Input:
[[ 19.255 -16.114  -9.500  -1.702]
 [-22.376 -13.938 -12.747  14.959]
 [ -8.379 -16.326   1.056  14.763]]
Output: -12.747

Input:
[[ 0.17 -0.09 -0.05  0.09  0.14]
 [ 0.16 -0.19 -0.21  0.12  0.05]]
Output: 0.12

Input:
[[  25.304  -23.322   26.939  -56.437  -16.516]
 [ 187.542  -27.540  200.797 -159.899    9.535]
 [ -19.450   23.608   32.422   26.863   -8.295]]
Output: -159.899

Input:
[[  65.589 -121.464   -8.665   96.009  197.865]
 [-130.578  133.233   78.162   46.571   98.116]]
Output: 46.571

Input:
[[ 0.1 -1.8  1.4  0.5  0.4 -1.4]
 [-1.7 -0.7 -0.9 -2.1 -0.5 -1.5]
 [-2.0 -1.3 -1.0 -0.4 -0.7 -2.1]]
Output: -0.5

Input:
[[ 0.19  0.01  0.10 -0.10  0.05]
 [ 0.08 -0.13 -0.06 -0.01  0.15]
 [ 0.07 -0.08  0.19  0.23 -0.06]]
Output: -0.01

Input:
[[ 1.5 -0.4  0.6 -0.1 -1.9  0.8  1.9]
 [ 1.7  0.3  0.1  0.9 -0.6  1.7  2.3]
 [ 0.1 -0.4 -1.1  1.2  0.1 -0.3 -0.2]]
Output: 1.7

Input:
[[ -9.694  11.317 -15.526  -6.646]
 [ 13.749  -4.663  11.449  15.000]
 [  8.506 -15.016  13.083  11.245]]
Output: 11.449
---
[[ -2   2 -13   6   7  18]
 [  4  -2  -9 -11  -2  30]
 [ -8  12 -15   2   5  -8]
 [ 16 -22   4 -11   0  17]
 [-36  37 -14  27  -8  -4]
 [  9  -4   5  -6   2  21]
 [  1   7 -24  21  11  -3]
 [ -2 -20  10  12  -3   4]
 [-37  37 -29  32 -11  47]] ==> 4

[[ -3  -3  -4  22  -9 -26]
 [ 21  18  36  21   3  13]
 [ 23   7 -26  19   0  -8]
 [  5  23  -1  33  13 -30]
 [-18  18  -8 -52   3  -8]] ==> -30

[[  0  18  -4 -12  33 -23  16   9   5   7   7]
 [  2  20   0 -16  32 -21  16   8   8   0   7]
 [-36   0 -16   6   7  39 -10   6 -37  17  21]
 [-30   2   1  14  13  26   9  -1 -20  12  27]
 [-18  50   8  -7  24 -19  20 -17  13   0   1]
 [  4  21  -3 -20  38 -27  17   9   6   4   3]] ==> 1

[[ -7 -10  -3  -4  -1 -10  -4 -16 -14  -4  -3 -10  -7 -18 -10  -8]
 [-20 -18   6 -21 -20 -31 -25  27  20 -14 -15  -4   1  31   4 -27]
 [-38 -38  14 -28 -17 -43 -40  46  22 -19  -8 -17  12  41  -2 -41]
 [-11 -24  -2  20   5 -24 -18 -14 -28  26  17 -19 -16 -24   5 -17]
 [-22 -23   5 -22 -20 -36 -28  25  16 -14 -15  -7  -2  26   4 -29]
 [-20 -23  28 -27  34 -25   0   4 -17 -18  21 -28  31 -13 -40 -26]
 [ -8  -9  -1  -8  -3  -7  -5  -3  -5  -7  -5  -7  -1  -4  -7  -7]
 [-26 -22  11 -15  13 -26 -17   3 -20  -7   8 -30  16  -6 -26 -29]
 [-14  -8  -9 -12 -19   5  -8  -3   1 -17 -24  -5  -4   2  -7  -1]] ==> -29

[[ 50  -9  13 -31 -12 -32  23  32   6 -21   9]
 [ 43  -8  21 -11  -8 -13  -2 -18  -6 -13   7]
 [ 55  -5 -30  -5 -13 -17   4  -3  13  20 -10]
 [ -1  -5 -31  -4  -5  -3   9   7   7  18 -16]
 [-27  -5   1 -16  34  -3  14  14 -24 -20  18]
 [-16  30 -13   7  35   0  15 -34 -40 -36  20]
 [-17  -6 -14  11   4   6 -18   3  13  24   1]
 [-48  20  24  12  -9  16   0 -14  -9 -18 -13]] ==> 1

[[ 25  37  49 -37 -29 -44  44  54]
 [-53  20  39 -51 -23  12  45 -29]
 [ 48 -52  17  27 -21 -10 -22 -11]
 [ -8  51 -47 -25   0  48   8  50]
 [  9 -49  25 -54  52   1  20  23]
 [-14 -11 -52   9  37  40 -32  43]
 [ 48  16  34 -19  28 -26  22  43]
 [-11  41  33  -2 -21  14 -13 -53]
 [ 20  26 -21 -48  53   4 -27 -25]
 [-22 -42  38 -55 -33 -52 -13 -12]] ==> -25

[[-24  -6 -26 -16  15  26  -5  24  -8 -32   0]
 [ 20   9  18 -21 -20   5 -11 -17  22 -25  -1]
 [ 14  38  35  19  -2  -6 -17 -25 -20  -1  17]
 [ -9   4 -15 -14   7  24  24 -24  21  42 -28]
 [  7 -17  -5 -15 -12  -6  33   6  17  18  19]
 [ -4  36  17  28  15   3 -13 -11 -38  -1  20]
 [ 24  18  23 -18 -23   1 -10 -18  22 -23   3]] ==> 20

[[ -4  -4  -2   0  -1  -5   0  -3  -1  -4  -3]
 [ -3  -5   1   1   1  -1   2   1   1   0   1]
 [ -6  -3  -3   2   6  -3  -6  -2  -1  -7   3]
 [ 26  36  22  -6 -20  10  47  14  -4  28  10]
 [ -7  -2   0   4   8  -1  -3   7  -3  -3   3]
 [ -6  -1   1  14 -15  -5  25  -7  38   9   3]
 [ -4   0   2  -8  -7   6  -5  11   4  -3  -6]] ==> 3
---
[[-19  39  26 -41 -28   5]
 [ 36  42  15 -20  -9 -20]] Answer: 42, 39

[[  5  44  40  14]
 [  2 -35 -17   4]
 [ 19 -43  -1  50]] Answer: 50, 44

[[ -9 -17  19  18   3 -13  28]
 [-25 -45  10  31   0 -37  35]
 [ 11  -4 -14  -6   8 -48   9]] Answer: 35, 31

[-21  33   9 -45] Answer: 33, 9

[-46 -12  24  -7  -8] Answer: 24, -7

[[ 31  51  17 -37 -52  -7  41]
 [-33  -8  43 -54  34   6 -44]] Answer: 51, 43

[[  1  -2  17   5  21   8]
 [ 23  16  46  -6  20  -7]
 [-28   2  18   1  22  -8]] Answer: 46, 23

[30 14 45 16] Answer: 45, 30

[-47  14  -2  -1 -44 -19  33] Answer: 33, 14

[-19  48  31   9  11  23] Answer: 48, 31
